Z: several groups of rows, each row roughly a mix of its group's hidden directions; one row fits no group
Z (90 x 11)
[[ -6.9 -43.7 -27.9  26.0   0.3 -25.6 -19.4  -4.1  -3.4  -7.7   1.3]
 [  6.7  -0.8  29.9  13.5  11.6   5.1   8.4 -26.2  14.7   0.8  47.7]
 [ 17.4   5.6 -30.0 -32.0 -10.8   7.1 -16.2  31.4   3.0  27.0  11.0]
 [  0.8  35.5 -41.1   1.6 -19.6  10.2   1.2  15.3 -20.5 -12.9  16.5]
 [ -6.4  31.6  23.4 -20.5  -3.7  34.8  31.9   5.9  -0.9  12.6  -9.3]
 [-15.6  -9.2  17.6   7.0 -39.4   5.0   5.2  39.5   5.6  10.6  23.2]
 [ -0.2 -16.4  51.9  -8.3  23.2   8.3   8.0  -8.4  19.5  -5.4 -18.8]
 [ -9.0  -7.9 -19.8 -38.8  -2.2  10.9 -38.6   7.7  23.9 -15.1   3.3]
 [  7.2  14.9  35.8  16.3   5.1   4.9   3.8 -29.3  14.5  -7.4  39.0]
 [  8.5  46.5  25.9 -26.5 -14.4  18.9  10.6  12.1   7.2   5.3   4.6]
 [-29.6  25.5  10.9  39.1  10.4 -26.4 -14.5   5.0   5.0  16.2  -5.0]
 [  3.5 -43.7 -12.4  32.1   8.7 -22.8 -22.3  -0.9  -5.2  -4.7  16.6]
 [ -5.8  -3.3 -40.4  -7.3 -13.1 -15.4   0.4  16.1 -27.1  -8.9 -36.3]
 [-10.3 -29.9  31.3 -17.3  19.0   1.2  -4.3   5.2  21.3   9.9 -36.0]
 [-16.7 -28.1  -9.2 -21.9  -0.3  16.9 -19.5 -10.0  21.4 -38.0 -15.6]
 [-25.1 -29.0  16.9  16.5 -23.9   5.2  14.8  32.6   2.6  14.8  19.8]
 [  4.7  13.3  34.6   9.4  18.0   9.3   7.3 -17.3  13.4   5.6  45.5]
 [-33.9 -12.7 -17.5 -28.4 -13.7  -3.3 -21.1  11.3  27.0 -13.8 -20.4]
 [ -0.5 -43.3  12.5  17.0  -6.0  -4.4   0.1 -22.4  -3.9 -40.2  -5.2]
 [ 12.1  40.6 -12.2 -11.0   2.7 -16.1   4.6  -1.2 -11.9  42.2  16.1]
 [ 15.2  15.5  16.6  12.8 -16.2 -35.6  20.4   3.5 -20.7  28.8  20.1]
 [ -8.3 -16.3 -40.1 -12.6 -13.7  -5.3  -3.7  19.4 -14.4 -10.4 -38.9]
 [ 14.1  17.9 -28.9 -20.4  -1.3   3.8 -25.6  27.7   3.7  32.9  15.3]
 [  9.7  14.9 -18.3  -6.3 -17.6 -10.7  25.3  22.8 -15.7  44.7  -2.1]
 [  5.0  -0.9  50.0  -8.2  18.7   4.6   9.6  -0.6   6.4  -7.3 -37.2]
 [  3.2 -14.8  48.7  -9.8  21.0   5.9  12.3  -2.3   9.7  -6.8 -32.6]
 [-16.2 -34.0 -15.4 -27.6 -18.0  -7.6 -11.7 -18.3  12.4 -30.2 -13.8]
 [ 11.1 -15.6  21.7  17.9   4.5   0.1  14.2 -33.4  10.7  -9.7  42.8]
 [  4.2  39.3  44.1 -13.1  -3.8  15.5  19.4  -6.1   4.3  12.4   3.6]
 [  3.7  -6.9  25.4  14.8   9.7   2.0   3.1 -29.1  18.8   3.0  47.8]
 [-27.0  -6.8  -7.6  -6.5 -42.1  13.2  14.7  37.7   5.5   6.0  -2.0]
 [  2.5 -25.3  47.3  -5.7  17.5   1.2   5.6  -8.9  18.2  -2.0 -29.3]
 [-18.7 -22.4  25.8  25.4   5.8  -6.7  -5.4 -23.7   6.9 -40.0  -7.6]
 [ -8.1  17.4 -34.3 -15.3 -11.1  -8.0 -10.9  30.0   4.0  38.7  -5.9]
 [  4.1   1.9  36.3  11.7  15.1   4.8   2.2 -22.8  20.9   9.7  41.9]
 [-25.0 -19.6   6.4  12.8 -38.6  16.0  13.1  34.7  -1.6  11.3   8.1]
 [  5.6 -41.5 -16.6  32.7  14.4 -19.1 -22.2 -12.5 -10.9  -7.5   6.1]
 [-30.6 -27.6   6.3  14.0 -37.4  -5.5   9.2  28.4   5.0  10.9  11.4]
 [  2.8   1.5  33.6  11.3  13.9   5.3  -1.9 -20.8  23.3  12.5  43.7]
 [ -5.7 -17.1  23.4  24.4 -31.7  18.3   1.0  31.2  -7.8  11.4  23.6]
 [ 32.2  23.9 -10.5  -7.4  31.5  -2.6 -17.6 -32.9  -6.5 -13.4 -12.0]
 [ 14.0 -23.4  31.6  -4.1   1.6  -1.5   3.3   0.9   7.8   2.2 -51.9]
 [ 24.1  35.2  24.4  19.6  22.8   9.0   9.8  -1.4 -12.9  17.5  23.6]
 [-12.7  16.1 -53.8  -5.9 -10.3  -2.5  -5.0  20.0 -21.5   3.7  13.3]
 [-14.1 -21.5  13.4  11.8 -20.8  22.9  12.4  41.9  -2.2  12.3  23.0]
 [ -3.1 -19.6  30.0  18.0  -1.1  -9.5  23.4 -33.0  -9.7 -32.9  -3.7]
 [-10.5  19.4 -50.3  -2.5  -9.8   0.4   3.6  13.9 -23.7  -8.8  23.9]
 [ -6.3  17.1 -28.3 -23.9   1.0   4.0 -37.3  26.4  17.6  19.6   5.2]
 [  0.1 -27.0 -17.6 -34.9  -4.2  24.7  11.4 -19.5   4.7 -27.5 -19.0]
 [ 11.2  49.3  22.0 -32.0   2.7  14.3  13.0   0.1   8.4   3.8  -1.3]
 [  1.0  20.7 -14.1  -3.7 -17.3 -20.5   5.7  32.2  -6.7  45.1   4.9]
 [-19.5 -11.8  18.7  11.7 -38.5  17.1  13.8  34.0  -1.0  14.1  14.4]
 [ 21.3  17.1 -19.0 -26.7 -13.0   1.3   0.3  31.6  -3.9  36.6  13.8]
 [  8.3  10.6 -32.8 -15.0  -2.8  -0.1 -35.3  28.0   7.4  28.2  12.7]
 [ 10.3   4.2  38.0  16.1  12.7   2.1   7.4 -26.6  13.5   2.6  39.9]
 [-15.4  23.3 -14.5  -8.6  25.6  -2.8 -13.3 -32.2  34.5 -16.2  12.0]
 [ -9.2 -19.7 -18.5 -38.0  -0.2  21.7 -19.7  -9.2  18.7 -29.3 -11.2]
 [  5.5 -21.4  36.9  -3.2  -1.5   2.5  -6.7 -10.3  21.8 -12.1 -43.5]
 [ -9.6  -7.0 -38.6 -12.5 -17.2   0.4  -6.2  20.3 -11.2 -15.5 -40.4]
 [  1.1 -29.9 -33.3  13.1   4.5 -36.1 -28.1  -7.2   2.4 -13.6   0.6]
 [ -5.0 -10.3 -47.5  -6.0 -17.9 -13.3  -9.8  18.2 -16.8   5.7 -29.5]
 [  1.2 -40.4 -13.0  31.0  17.5 -24.5 -17.6 -21.4  -7.7  -5.4   2.3]
 [ 24.6  39.7  -7.7 -25.2  23.4  16.1  -2.5 -20.7  -3.6 -10.1 -17.3]
 [  9.9 -28.5  47.4  -2.2  15.7  11.4  15.3 -12.1  19.1  -9.4 -12.6]
 [ 15.0  21.7 -19.5 -17.8 -15.1 -22.2   5.3  11.9 -13.7  43.1  14.3]
 [ -5.8 -30.9  39.5 -10.4  24.0  -4.6  11.9 -12.9  10.8 -12.6 -26.2]
 [ 15.3  12.4  26.0  13.9 -16.8 -32.8  15.8  16.8 -15.2  24.6  23.5]
 [  7.0  38.3  16.7 -33.3   8.4  29.7  20.7  13.5   5.9   5.8   0.6]
 [  8.9  16.6  32.1  37.4   1.1 -29.0   6.7  -0.3 -14.9  12.9  21.6]
 [ 11.7  -8.3  31.5  17.1   3.5   8.1   3.6 -27.7  22.7   0.6  40.9]
 [ 11.6  36.4  15.2   8.9  -0.7 -18.0   2.5  22.3  -7.4  35.9  24.3]
 [  0.2   8.5  29.2  10.1  15.7   7.3   4.1 -19.2  15.5   5.7  50.4]
 [  2.7 -45.2 -15.3  31.2  18.9 -19.2 -18.0  -8.3  -6.9  -4.9   9.5]
 [ 23.2  21.7 -23.6 -20.6  27.8 -16.1 -17.3 -27.1   2.9 -16.2 -14.5]
 [ -6.7 -22.3  35.0  10.1  -5.9  -5.9  25.6 -23.1  -2.9 -36.8  -6.6]
 [  0.5 -38.2 -29.3 -30.6 -23.2  -2.0 -20.4   8.5   8.8 -11.9  -5.1]
 [ -1.1 -38.9 -19.6 -28.2 -14.5   0.5 -25.4  -7.1  11.2 -28.4  -1.4]
 [  8.1  24.5 -26.4 -26.9  -1.7   2.3 -23.4  25.6   7.0  32.0  12.8]
 [ -7.0   0.3 -27.7 -17.6  -5.5  -0.7  -4.6  33.2 -14.4   4.1 -45.0]
 [ 31.4  25.1 -10.8 -17.3  37.2  -0.7 -14.4 -26.3  -2.5 -13.1  -6.2]
 [ 10.0  35.5  32.1  21.4   9.0 -14.1  20.1  -1.5 -14.1  20.1  19.8]
 [-18.7  17.6 -49.6  -6.4  -3.8  -4.7  -7.5  20.5 -16.9  10.7  21.4]
 [ 11.1   8.8 -35.1 -28.1  -9.7  12.3  -3.7  30.5   0.9  33.4  -1.6]
 [ 12.3  48.2  10.1 -35.6   4.7  21.1  12.0   1.3   5.4   0.5  -6.8]
 [ -5.3  44.7  17.6 -31.9 -12.0  15.3  22.3  -1.0   8.0   6.6 -13.7]
 [ 23.6  35.7  -2.3 -22.6  33.6   1.2  -3.2 -28.5   0.4  -8.7 -12.8]
 [  6.2  26.9 -41.1   3.8 -18.9  18.4   6.9  18.0 -17.3  -8.7  25.0]
 [ -8.2  -1.6 -38.1 -11.0 -11.5 -12.1 -10.6  25.0 -17.6   6.6 -39.0]
 [-28.2 -21.7  15.3   6.1 -28.3  -4.6  16.0  35.5  11.0  14.0  18.5]
 [  6.7  -7.2  52.7   0.2  12.9   6.8   9.0 -19.1  17.0 -19.4 -18.2]]

one row of each group, then the others: which group is each in?
[  0.2  -8.4  51.7 -12.0  28.0   6.2  11.7  -0.1  11.0  -0.1 -23.9] => <69>
[ 19.8   8.0 -12.1   1.8  35.2 -11.3 -12.6 -43.6  -6.5 -10.2 -18.8] => <56>
[ 14.1   4.4 -26.7 -35.6  -5.6  10.7 -28.7  28.2  10.5  15.7  14.3] => <60>

[ -9.0 -16.3 -34.4 -14.2  -9.1 -10.8  -7.8  23.5 -12.3   6.8 -42.3] => <69>
[-11.3  40.4  14.6 -30.3 -22.3  15.1  22.8   9.7   9.8   7.2 -12.4] => <56>
[  9.3  -9.9  53.1   3.8   7.2  -2.5  -0.1 -20.0  17.9  -6.3 -26.4] => <69>
[ 18.4   8.0  14.3  -7.1  53.7 -13.0  -0.2 -27.3   4.0  -1.5   7.5] => <56>
[  4.0 -39.2 -17.1 -31.3 -15.1   5.8 -21.1  -5.9  10.3 -29.3   0.2] => <60>
[ 22.4  12.9  -8.9 -10.8  43.0 -16.0 -10.2 -35.7   1.1 -10.5  -8.4] => <56>
[ 11.3  29.5   7.5   2.7  -8.8 -19.3   7.6  28.7  -9.0  41.1  19.3] => <60>
[ -8.0   2.5 -26.4 -19.2  -2.5   0.4  -2.7  34.6 -16.8   5.0 -43.4] => <69>
[ 13.7   5.9  20.5  24.6  -4.1  -7.6   6.4 -37.5   4.1  -9.5  40.7] => <69>
